Named moves, each a turn or a mirror, and the order they were made in; the first pair answered:
move H:
[-0.34 -0.91  2.79 -2.16 -0.59 -0.71  0.03 -1.87 -3.19 -0.30 -1.53 -2.22
  1.68 -0.89  2.65  1.57  4.04  1.53  0.22 -0.48  1.93 -1.38  1.10 -1.84
 -1.26  1.07 -0.88 -1.24 -1.08 -0.53 -0.52  0.49  1.59 -2.59  1.74  0.54
 -0.31] => [ 0.22 -0.93  3.55 -2.29 -0.70 -1.04  0.90 -2.00 -1.69  2.28 -1.77 -1.29
  1.84  0.84  2.70  1.68  4.04  0.34 -0.23 -1.42  1.05 -0.32  1.04 -1.02
 -1.18  1.08 -1.15 -2.07 -0.97 -0.35 -1.22  0.32  0.02 -2.56  1.90  0.23
 -1.65]
[-0.90 -0.38 -2.33 -1.36  0.43 -0.90  2.30  1.14 -0.80  0.18 -1.53 -0.61
 -1.15  2.70 -1.58  0.40 -0.84  1.30  1.74 -0.35 -0.39  1.02 -1.81  0.22
 -0.13  0.68 -1.03  1.19 -0.73  0.87 -0.84 -2.25 -4.76  1.56 -2.25  0.02
 -1.80] => [-1.64 -0.42 -3.05 -1.30  0.58 -0.53  1.48  1.37 -2.34 -2.29 -1.35 -1.59
 -1.25  1.11 -1.54  0.24 -0.93  2.36  2.10  0.40  0.57  0.09 -1.64 -0.52
 -0.28  0.78 -0.69  2.02 -0.79  0.76 -0.17 -2.08 -3.45  1.71 -2.34  0.39
 -0.69]
[ 0.91  1.41  0.88  0.37 -0.07 -1.27 -1.56 -3.13  3.78  1.28  0.86  1.61
  0.59 -1.06 -0.55 -0.54  2.47 -1.74 -0.39 -0.52 -1.30  2.16  0.39 -0.06
 -0.51 -0.53 -0.96 -1.54 -1.20 -1.81 -0.44  0.62 -1.19  0.42 -0.40  1.52
 -1.27] => [-0.04  1.35 -0.34  0.51  0.14 -0.53 -3.03 -2.75  1.31 -2.98  1.07 -0.15
  0.44 -3.72 -0.50 -0.86  2.29  0.03  0.36  0.92  0.19  0.75  0.52 -1.26
 -0.63 -0.28 -0.49 -0.21 -1.30 -2.09  0.75  0.91  1.38  0.43 -0.57  2.10
  0.70]
move X:
[ 0.72  0.34  1.19 -0.54 -0.46 -0.49  1.21 -0.27  2.09  1.57 -0.03  2.02
  0.54  0.85 -0.34 -0.77 -0.04 -1.34 -0.17 -1.77 -1.12  0.69 -0.19  1.54
 -0.52 -0.23 -0.63 -1.28  0.14  0.22  0.18  0.03 -1.34 -0.96  0.84  0.58
 -0.91] => [ 0.59  0.28  1.06 -0.65 -0.49 -0.55  1.36 -0.45  2.08  1.54 -0.32  1.94
  0.40  1.16 -0.35 -0.67 -0.20 -1.40 -0.09 -1.67 -1.00  0.71 -0.12  1.54
 -0.46 -0.10 -0.62 -1.15  0.26  0.32  0.13 -0.05 -1.70 -0.70  0.72  0.38
 -1.01]
[-0.84 -0.19 -1.44  0.49  1.14  0.05 -1.57  0.79 -2.80 -2.21 -0.68 -2.16
 -0.56 -0.27  0.22  0.52  0.02  2.14 -0.13  1.55  1.62 -1.21  0.37 -1.29
  0.38  0.18 -0.24  1.39  0.13  0.15  0.23  0.37  1.42  0.53 -0.55 -1.12
  1.38] => [-0.75 -0.16 -1.12  0.36  1.07  0.07 -1.75  0.74 -2.66 -2.45 -0.31 -2.18
 -0.49 -0.69  0.42  0.31  0.06  2.11 -0.14  1.55  1.56 -1.25  0.33 -1.21
  0.20  0.05 -0.38  1.24  0.15 -0.07  0.37  0.52  1.90  0.24 -0.31 -0.79
  1.57]
[-0.39  0.29  0.68 -0.24  0.49 -0.38  1.41  0.22  1.43  0.36  0.20  1.02
  0.44  0.72 -1.18  0.37 -0.43  0.12  0.80 -0.43 -0.16  0.82 -0.42  1.29
 -0.26  0.56 -0.35 -0.47  0.19  0.25  0.17 -1.51 -1.90  0.20 -0.38 -0.31
 -0.26] => [ 0.18  0.25  1.62 -0.46  0.08 -0.13  0.77  0.36  1.80 -0.39  0.97  1.14
  0.50 -0.62 -0.83 -0.28 -0.05 -0.19  0.58 -0.77 -0.48  0.53 -0.32  1.29
 -0.63  0.39 -0.33 -1.06  0.22 -0.43  0.34 -0.75  0.06 -0.69  0.09  0.92
  0.59]
[-0.34  0.34  2.12 -2.58 -1.65 -0.01  1.87  0.04  3.95  2.96  0.70  3.43
  1.53 -0.57 -0.73  0.64  0.39 -1.48  0.80 -3.46 -2.11  2.05 -1.76  2.89
  0.96 -0.32 -1.25 -1.64 -0.53 -0.54 -1.98 -0.58 -4.20 -1.48  0.26  2.83
 -0.09] => [-0.48  0.38  1.95 -2.62 -1.46  0.05  2.02  0.04  3.95  3.17  0.56  3.43
  1.58 -0.30 -0.79  0.78  0.33 -1.44  0.71 -3.41 -2.08  2.00 -1.60  2.97
  1.13 -0.34 -1.32 -1.43 -0.48 -0.36 -2.06 -0.74 -4.62 -1.18  0.09  2.60
 -0.34]
move Y:
[-1.03  0.21 -2.07  0.16  0.47  0.37  0.05 -0.03 -2.09 -0.37 -1.81 -0.33
 -0.08  1.58 -0.91  1.16 -0.04  0.30  0.66  1.30  1.08 -0.51  0.53 -1.12
 -0.13  0.26 -0.33  1.29 -0.57  0.64 -0.38 -1.72 -2.02  2.08 -0.72 -0.92
 -0.59] => [-0.42  0.39 -0.09 -0.58 -0.75  0.42  0.86 -0.05  1.43  1.24 -1.00  1.63
  0.64  1.30 -1.45  0.58  0.23 -1.76  0.86 -1.02 -0.50  0.37  0.07  0.87
 -0.67  0.14 -0.78 -0.31 -0.95  0.39 -1.08 -1.84 -3.19  0.99 -0.16  1.03
 -1.00]
[-0.89 -0.47 -2.60  0.81  0.48  0.61 -0.06 -0.12 -0.37 -0.43  0.90  0.29
 -0.44 -0.94 -0.18 -0.40 -1.06  0.00  0.08  1.19  0.83  1.57  0.59  0.21
 -0.39 -0.53 -0.38 -1.09  0.61  0.56  1.00 -0.22  0.87 -0.41  0.94 -0.04
  0.41] => [-0.70 -0.53 -2.08  0.67  0.07  0.51  0.17 -0.21  0.65  0.01  1.12  0.82
 -0.18 -1.09 -0.33 -0.64 -0.95 -0.74  0.20  0.40  0.56  1.92  0.44  0.73
 -0.46 -0.57 -0.49 -1.74  0.53  0.51  0.91 -0.12  0.39 -0.66  1.07  0.55
  0.20]
[-0.60  0.94  0.00 -0.59 -1.27  1.19 -0.95  0.24  1.06 -1.30  1.23  0.96
  1.05 -0.85 -1.49 -1.95 -0.15 -0.05  1.39 -1.84 -1.34 -0.29 -0.19  0.73
 -0.38  0.66 -0.51 -0.62 -0.60 -0.75  0.26  0.89 -0.66 -1.28  0.72  2.18
  0.64] => [-1.27  0.84 -1.57 -0.02 -0.15  1.06 -1.66  0.32 -1.95 -2.76  0.44 -0.90
  0.30 -0.70 -0.82 -1.11 -0.28  1.97  1.22  0.27  0.06 -1.09  0.27 -1.08
  0.12  0.69 -0.05  0.74 -0.25 -0.49  0.90  0.93  0.35 -0.27  0.07  0.56
  1.03]
move U:
[ 0.52 -0.74  0.14  0.40  0.68 -0.40 -0.33 -0.16 -1.17  2.30 -0.81 -0.14
 -0.75  2.86  1.73  0.43  0.54 -0.27 -2.36  2.07 -0.82  0.16  0.86 -0.53
  0.26  0.05  0.89 -0.01  0.18 -0.11  0.36  0.60  1.87 -0.62 -0.23 -2.31
 -0.89] => [-1.25 -0.92 -1.44  0.38  0.74  0.24 -0.85 -0.07 -2.55 -0.90 -1.08 -1.09
 -0.75  1.25  0.67  0.84  0.10  1.05 -0.83  2.78  0.62 -0.76  0.69 -1.01
  0.30  0.43  1.03  1.72 -0.17  0.23  0.98 -0.20  1.24  0.10 -0.92 -1.96
  0.12]
[ 0.24 -0.58  2.32  1.19  2.01  0.74 -0.36 -1.55  1.34  1.54  1.47  1.88
 -0.95 -0.62 -1.76 -2.84  2.81 -0.36  0.83 -0.43 -1.36 -0.90  0.85  0.09
 -2.04 -1.60 -0.06 -3.04 -0.94 -1.24 -1.74  0.69 -2.74  0.84  0.86 -0.48
  1.33] => [-1.09 -0.79  0.74  1.43  2.36  0.91 -0.05 -1.68  0.21  1.12  0.52  1.32
 -1.13  0.20 -2.63 -2.02  2.21  0.65  1.66  0.36 -0.36 -1.24  0.78 -0.44
 -1.60 -1.33  0.00 -1.65 -0.97 -0.50 -1.54 -0.44 -4.86  2.08  0.03 -1.67
  0.93]
[ 1.25  0.99 -0.56  0.94  0.61  0.58  0.66 -2.14 -0.47  1.01  0.94 -1.64
 -1.67  0.45  1.62  0.90  0.06  1.10  1.04  2.14  0.45  0.64  1.09 -1.61
  0.32 -1.46  1.26  0.87 -0.20 -0.68 -0.70  1.51  0.54  1.23 -1.16 -2.99
 -0.30] => [ 0.92  0.99 -0.45  0.75  0.46  1.00  0.08 -1.87 -0.53 -0.83  1.53 -1.89
 -1.49 -1.31  1.64  0.36  0.10  1.40  1.53  2.05  0.74 -0.04  1.00 -1.57
 -0.06 -1.37  1.44  0.98 -0.32 -1.06 -0.42  1.85  1.75  0.70 -0.99 -1.94
  0.70]
Now pairs of rows:
Between the rows of a pair lie two moves.
[-4.66 -1.18  1.49 -0.46 -2.87 -0.78  0.61 -0.05  0.05 -2.48  1.39 -0.21
 -0.55 -1.61 -0.26  0.47  0.64 -0.93 -0.93 -0.47  0.14 -1.26 -1.91  1.70
  0.31  0.12 -1.33  0.39 -1.83  0.67  1.94 -2.26 -2.45  0.89  1.96  1.51
 -2.92] => [-4.70 -1.24  1.28 -0.17 -2.58 -0.64 -0.13  0.03 -1.14 -3.83  1.53 -0.93
 -0.70 -2.44  0.24  0.32  0.63 -0.17 -1.16  0.27  0.52 -1.86 -1.68  0.95
  0.17  0.07 -1.08  0.66 -1.82  0.46  2.30 -1.82 -0.77  0.70  2.06  1.34
 -2.30]
Y then X
[ 0.33 -0.13  1.27 -0.17 -0.08 -0.11 -0.53  0.03  0.86 -0.34  1.19  0.35
  0.26 -1.23 -0.25 -0.24  0.55 -0.94 -0.62 -0.27 -0.86 -0.40 -0.30  0.07
 -0.09  0.54 -0.02 -0.68 -0.33  0.08  0.10  1.01  1.37 -1.55  0.70  1.38
  0.77] => [-1.22 -0.27 -1.03  0.38  0.61 -0.05 -0.33 -0.21 -1.25 -1.09 -0.20 -0.61
 -0.20 -0.01 -0.91  0.91 -0.01  0.67  0.06  1.33  0.60 -0.75 -0.11 -0.94
  0.82  0.89  0.17  1.35 -0.21  1.16  0.29 -0.27 -0.89  0.26 -0.45 -0.60
  0.30]
X then H
[ 0.67 -1.12 -3.04  0.85  0.58 -1.20  0.31  0.98  1.04  1.50 -1.72 -0.52
  1.13 -0.95 -0.54  2.96  1.62  1.11  1.52  1.50  1.01 -0.41  0.58 -1.19
  2.32 -0.27 -0.41  0.59 -2.09  1.60 -0.99 -1.75 -1.89  2.53 -2.11 -2.00
 -1.46] => [ 2.42 -0.93 -0.22  0.03 -0.64 -1.14  0.57  1.03  4.57  3.05 -0.14  1.36
  1.86 -1.95 -0.21  1.68  2.30 -1.43  0.98 -1.06 -1.17  0.27  0.32  0.58
  1.31 -0.58 -0.82 -2.07 -2.34  0.68 -1.55 -0.68 -0.45  0.43 -0.83  0.50
 -1.37]
U then H
[ 1.29 -0.84  0.50 -0.36  0.90  0.21 -1.15  0.37 -0.28  2.65 -0.21 -0.21
  0.28 -0.56  3.31  0.51  1.24  0.49 -3.41  2.22  0.69 -0.06  0.25 -1.33
  0.00 -1.09 -1.95 -0.85 -0.12  0.21  0.52  0.51 -0.38 -1.02  0.97 -0.67
 -1.86] => [ 0.27 -0.83 -0.56 -0.27  1.09  0.33 -0.57  0.18 -0.54  2.59 -0.90 -0.16
  0.38  0.08  2.29  1.20  0.91  0.86 -2.50  2.57  1.26 -0.05  0.17 -1.32
  0.30 -0.86 -2.03  0.24 -0.22  0.98  0.42 -0.52 -2.79 -0.08  0.34 -1.24
 -2.30]
U then H
[ 0.22  0.36  1.74 -0.10 -0.07 -0.76 -0.81  1.33  0.09  0.94 -0.48 -0.03
 -0.27  1.99  2.78 -0.01  0.96  0.33 -0.47  0.09  1.10  0.74 -0.38 -0.09
  0.13 -0.35  0.45 -1.91  1.01 -1.85 -1.21  2.58  3.33  0.09 -0.68  0.26
 -0.95] => [-0.96  0.22  0.15  0.26  0.55 -0.65 -1.07  1.37 -1.75 -0.38 -1.12 -1.13
 -0.52  2.18  2.43  0.68  0.67  1.59  0.16  1.37  2.29  0.18 -0.23 -1.08
  0.61  0.00  0.63 -0.24  1.12 -1.33 -0.78  1.88  2.49  1.04 -1.34 -0.93
 -0.87]
X then H
[ 0.82 -0.12  1.43  0.05 -0.43 -0.57 -0.61 -0.03  0.47  2.72  0.80  1.39
  0.09  1.31  0.17 -0.37  0.28 -0.92 -1.22 -0.66 -0.80  1.03 -0.04 -0.16
  0.22 -0.15 -0.41 -0.80  0.48  0.21 -1.34  0.11 -0.15  0.13  0.15 -0.20
 -0.95] => [ 1.04 -0.10  1.33  0.28 -0.04 -0.66 -1.43  0.10 -0.99  1.87  0.96  0.40
 -0.22  0.80  0.94 -0.57  0.32 -0.32 -1.75  0.10 -0.38  0.52  0.35 -0.98
  0.27 -0.30 -0.14 -0.75  0.69 -0.17 -0.87  0.77  1.79  0.13  0.14 -0.51
 -0.32]
H then U
[-0.17 -1.31  0.47  1.50 -0.36 -0.41 -1.29  0.29 -1.44 -0.92  0.82 -1.24
 -0.42 -2.83  1.39  0.55  0.71  1.97  0.15  0.60  1.48 -0.60  0.53 -1.25
  0.53 -0.68  0.13  0.31  0.35 -1.69  0.17 -0.09  1.97  0.91 -0.72 -0.03
  1.41] => [-0.61 -1.13  0.18  1.42 -0.65 -0.95  0.89 -0.14  0.98  2.49 -0.17  0.46
  0.12 -0.01  0.20  1.45  0.34  0.66  0.77 -0.66  0.83  0.77  0.12  0.02
  0.98 -0.55 -0.45  0.27  0.36 -0.65 -1.02 -1.75 -3.25  1.98 -1.18 -1.03
 -0.76]
Y then X
[ 0.24  0.50  1.54 -1.52 -1.78  0.66 -0.31 -0.27  3.85 -0.49  1.91  0.55
  1.35 -2.73 -0.19 -1.41  0.51 -1.74  1.73 -1.80 -0.46  0.94 -0.56  2.21
 -1.29 -0.15 -0.19 -1.53 -0.20 -1.39  0.17 -0.27  0.82 -1.04  1.05  3.89
  0.85] => [ 1.11  0.58  2.07 -1.43 -1.47  0.04  0.32 -0.58  4.47  2.39  1.60  1.09
  1.28 -0.49  0.34 -1.04  0.54 -2.30  0.77 -2.10 -1.17  1.72 -0.48  2.27
 -0.83 -0.26 -0.27 -2.20  0.28 -1.26 -0.49 -0.15 -0.27 -0.84  1.13  2.78
 -0.37]
U then X
[-0.08 -0.12 -0.26  0.08  0.33  0.10  0.60 -0.16  0.61 -0.01 -0.57 -0.18
  0.17  0.66 -0.03  0.78 -0.03  0.13 -0.48  0.22  0.66 -0.34 -0.33  0.76
  0.08 -0.25 -0.37  0.46  0.01  0.53 -0.16 -0.35 -0.93  0.20 -0.36 -0.34
 -0.06] => [ 0.25 -0.11  0.14  0.00  0.28  0.14 -0.18 -0.06  0.12 -1.05 -0.14 -0.50
  0.14 -0.43  0.28  0.29  0.17  0.27 -0.65  0.37  0.71 -0.67 -0.11  0.43
 -0.10 -0.31 -0.15  0.24  0.01  0.02  0.25  0.35  0.94 -0.27 -0.28  0.21
  0.83]
X then Y
[-1.44 -0.82 -1.69  0.25  2.46  0.16  1.65 -0.50 -1.68  1.71  0.26 -0.60
 -0.49  2.68  0.53  0.52  1.19 -0.09 -0.68 -0.15 -0.86  0.32  0.01 -2.68
 -0.98 -1.78  0.98 -1.08 -3.24  0.80 -0.75  1.80  1.53 -0.86 -0.05 -1.39
 -0.92] => [-1.86 -0.75 -1.86  0.01  2.04  0.69  0.82 -0.29 -2.01 -1.06  0.90 -1.03
 -0.35  0.26  0.26 -0.03  1.20  0.15  0.12 -0.18 -0.40 -0.49 -0.12 -2.66
 -1.41 -1.85  1.14 -0.73 -3.68  0.55 -0.13  2.04  3.00 -1.35  0.18 -0.02
  0.39]
Y then H
